cols: H F M W T D
[ -9 -74  18   6  65  74] : bisa
[-21  48   8 -33  -9  -6] : lon
[ 36 -37  44  48  59  21] : Mik
[ 42  23  48  23  14 -38] : tizu
[-41   7 -65 -30 -20 -56] : gapo
[-26  -1  -9  -1  -1  23] : Dum
[ 18  35 -17  22 -26 -55] : led
[ -4 -67  15   8  47  54] : novor
[-16  26 -66 -23 -21 -67] : nisan
[-32   3 -28  14  -1  14] : vikur
present: [-1 -1]  yes
places Dum: [-1]  2 4 5
size: [42 23 48 23 14]  5
present: [74 65]  no
present: [ 48   8 -33]  yes
present: [ -9 -74  18   6  65]  yes
present: [-6 -9]  no

cols: N Q S B
[-57 -25 -37 -39] = bisa
[-49  27  75  39] = tizu
[-49  27  75  22] = repar
[-57 -25  -5 -12] = gapo
present: [-25  -5]  yes
down: [ 27  27 -25]  Q
size: [-49  27]  2
size: [-57 -25 -37]  3
size: [-57]  1
size: [-49  27  75  39]  4

cols: X C J G
[-28  -1   1  12] -> bisa
[ 3 11 -1  2] -> vikur
[3 2 1 3] -> novor
[ 3 11 -1 -9] -> repar
[  3  11  -1 -23] -> tus
present: [11  0]  no
size: [  3  11  -1 -23]  4

cols: E Y A P
[40 39 48  4]  Dum
[  4 -16  50  -5]  gapo
[ 2  1  1 19]  tus
places Dum: [39]  2
places tus: [2]  1

cols: R U V K
[  1 -20 -75  24] : Dum
[ 24  -9  70 -18] : tizu
[-26  31  82   5] : repar
[ 25 -28 -53  15] : nisan
[-60  31  58 -18] : novor
[-50  13 -19  63] : gapo
[ 26 -37 -83   6] : vikur
[ 42  -4  12 -64] : lon
[ -4  -6 -69  10] : led
[ 49 -11  24 -70] : Mik
[-61  38  -9  -9] : tus
[-38  40  78   6] : bisa
size: [ 24  -9  70 -18]  4
present: [-83   6]  yes
down: [ 24 -18   5  15 -18  63   6 -64  10 -70]  K
size: [-38]  1
places tus: [-61]  1

cols: Zabad Ruvur tabi takop
[-29 -50 -58  13] = tus
[ -3 -39 -46 -29] = led
[-45 -24 -31 -22] = gapo
[-60  -4  -9 -20] = nisan
[-45 -24 -31 -41] = vikur
[-47 -22 -28 -26] = repar
[-15 -15  -2  -2] = Dum
places Dum: [-2]  3 4
present: [-58 -50 -29]  no
present: [-31 -40]  no

cols: Bekal kapef kob ruma
[-18 -22 -19 -13] -> Mik
[ -7 -59 -83 -37] -> novor
[ -8  -8  11 -17] -> vikur
[-31 -50 -82 -42] -> bisa
[-48  44 -40 -22] -> Dum
[33 31 42 10] -> gapo
[-43  63  38  11] -> led
[ 60 -71 -35 -46] -> tus
[43 56 43 43] -> lon
[-31  35  35   9] -> nisan
places lon: [43]  1 3 4
down: [60 43]  Bekal
places vikur: [-17]  4
size: [-48  44 -40]  3
down: [ -8 -31 -48  33 -43  60  43 -31]  Bekal

cols: fepiv pifot vavip lam keduz
[ -6 -10  49 -13   6] -> led
[-47 -16  38   3 -10] -> vikur
[-10  -2   8   0  -1] -> bisa
[-4 -2  3  0 -1] -> Dum
[-4 -4  9  0  1] -> tus
[ 18   2 -16  -1   4] -> novor
[ -8 -12  64 -12   3] -> nisan
present: [ 1  0  9 -4 -4]  no
present: [ -6 -10]  yes
size: [ 18   2 -16]  3

cols: mebo Bere rugi mepor papu mafi
[-21  10   2  18 -47 -25] -> gapo
[  6  21   0 -12  51  -4] -> vikur
[ 22   5  18 -21  69  18] -> tus
present: [  5  18 -21]  yes
present: [22  5 18]  yes
down: [ 0 18]  rugi
places tus: [18]  3 6

cols: sato kuvur Kavab Baru Nimeb gela pivus sef
[-32 -17  11 -12  24  -9  83  67]  novor
[-22  16 -33 -33 -33 -33 -61  45]  gapo
[-52 -72 -34  38  34   1  34 -10]  vikur
[-62 -25 -15  19 -45 -44 -63 -15]  Dum
places vikur: [34]  5 7
places gapo: [-33]  3 4 5 6
size: [-52 -72 -34  38  34   1]  6
size: [-52 -72 -34]  3

cols: Kaver Zuso tagag Vulo peg
[-18  19  24  11 -32]  Mik
[-26  23 -13 -10 -31]  repar
[ 17   7 -19 -26 -13]  Dum
[ 17  27  -4 -26 -25]  gapo
[-45  60 -77  26 -36]  lon
[ 6 26 -4 -3 11]  bisa
[  1 -22 -25  -5  -2]  vikur
[-62  35  10 -13  35]  tizu
[ -6  19  12 -21  26]  led
[-11  -2   0  -5 -33]  novor
[ 0 32  9 14 -2]  tus
[ 13 -24  -5  46   1]  nisan
size: [ -6  19  12 -21]  4
size: [-26  23 -13 -10]  4
size: [-26  23 -13 -10 -31]  5
down: [-26  26  -3]  Vulo
places tizu: [35]  2 5

cols: zus dil Nesi zun nat kotif
[-15  -8  40 -72  56  13] -> Mik
[ 16  10 -45  83 -64 -23] -> gapo
[-18 -15  46 -82  67  21] -> novor
[ 13 -44 -44 -44 -58 -58] -> Dum
places Dum: [-44]  2 3 4
present: [-44 -58 -58]  yes
present: [ 13 -44 -44 -44]  yes
size: [ 16  10 -45]  3
size: [-15  -8  40 -72]  4

cols: lini sadu Vitar fiza lar
[54 25 18 22 52]  tizu
[-57 -24 -15 -24 -57]  novor
[62 28 18 28 63]  lon
[-58 -25 -13 -23 -55]  tus
present: [-15 -24]  yes
size: [54 25 18 22]  4
size: [-58 -25 -13 -23]  4
size: [-57 -24 -15 -24]  4
places novor: [-24]  2 4
down: [-24  28 -23]  fiza
down: [-57  62 -58]  lini

cols: Bifep Pudi todar zele Bab
[ 38  18  40  19 -13] = repar
[ 1  3 -1 -1  0] = tus
[ -2 -55  48  40 -63] = Mik
[-63  27  44   0 -32] = lon
[-4 26  0 21 48] = novor
[-50   7  20   8   9] = nisan
present: [ 27  44   0 -32]  yes
size: [ -2 -55  48]  3
present: [-4 26  0 21]  yes
down: [21  8]  zele
present: [-1 -1]  yes

cols: som pof pofa Fuvu gimat Zap
[ 23 -37 -50  18  24 -54] : bisa
[ 38 -27 -50  29  20 -39] : led
[-27  30 -50 -63  18  30] : novor
[-33 -60 -35 -54 -10  12] : nisan
places novor: [30]  2 6
down: [24 20]  gimat
down: [20 18]  gimat

cols: bafo Gomuz ruz dat Vafif zer zesul
[ -4  67  34 -31  35   0  15] : vikur
[-38  12 -45 -47 -11  -4  -9] : repar
[ -7   4  11 -21  48 -57 -11] : Dum
[ -1  37 -15 -18 -63 -38  15] : Mik
[ 61  43  73  -3  43  10 -16] : lon
[ 61  66  73  -3 -13  10 -16] : tizu
[ 29 -20   3  11 -69 -56  -7] : nisan
[ 60 -61  52 -20  40  -9  -9] : led
[ 29   7  -5  11  30 -45 -42] : bisa
[-55 -52  17 -10  -1  46  64] : gapo
present: [-11 -57  48 -21  11]  no
down: [61 61]  bafo
down: [-31 -47 -21 -18  -3  -3  11 -20  11]  dat
places lon: [61]  1

cols: kugo kadut leze Gozi
[-63 -32   0 -19] = vikur
[-16  56  33   0] = tus
[-35  48  31 -12] = tizu
[-66  -9   8 -25] = novor
[-51  33  -6  -9] = nisan
[ 2 57 31 14] = led
[19 50 24 28] = gapo
[-51  33  25 -22] = lon
[-62  13  17 -26] = repar
down: [57 50]  kadut
down: [-9 33 57 50 33 13]  kadut
present: [  0 -20]  no

cols: Dabun dos nuza Rano salig
[ 17 -30 -40 -16  34] = nisan
[-17 -17 -25 -24  32] = bisa
[ 37  -5 -41 -34 -13] = novor
[ 14  13 -18  66  27] = gapo
[-31 -15 -40 -14  32] = tizu
[ 29  46   8  25 -36] = vikur
[ -8  -2 -25 -19  23] = repar
[ 17   8 -27  52  32] = lon
[-31 -15 -40  14 -11] = Mik
[-22 -11   6 -16  -6] = Dum
down: [  8 -25 -27 -40]  nuza
down: [ 37  14 -31  29  -8  17 -31 -22]  Dabun
present: [-11   6 -16]  yes

cols: nen zizu Bov Zaso pup
[ -7 -66  12 -14  24] = repar
[-25 -13  55  -3  -6] = tizu
[-25 -13  52 -22  39] = lon
[-18 -33  46 -76  39] = led
[25 35 55 -3 25] = nisan
[-8  0 -6 46 -3] = Dum
[-64 -44 -22  15  25] = novor
[-30  -6 -63 -30 -63] = gapo
down: [46 55]  Bov
present: [15 25]  yes
places gapo: [-63]  3 5

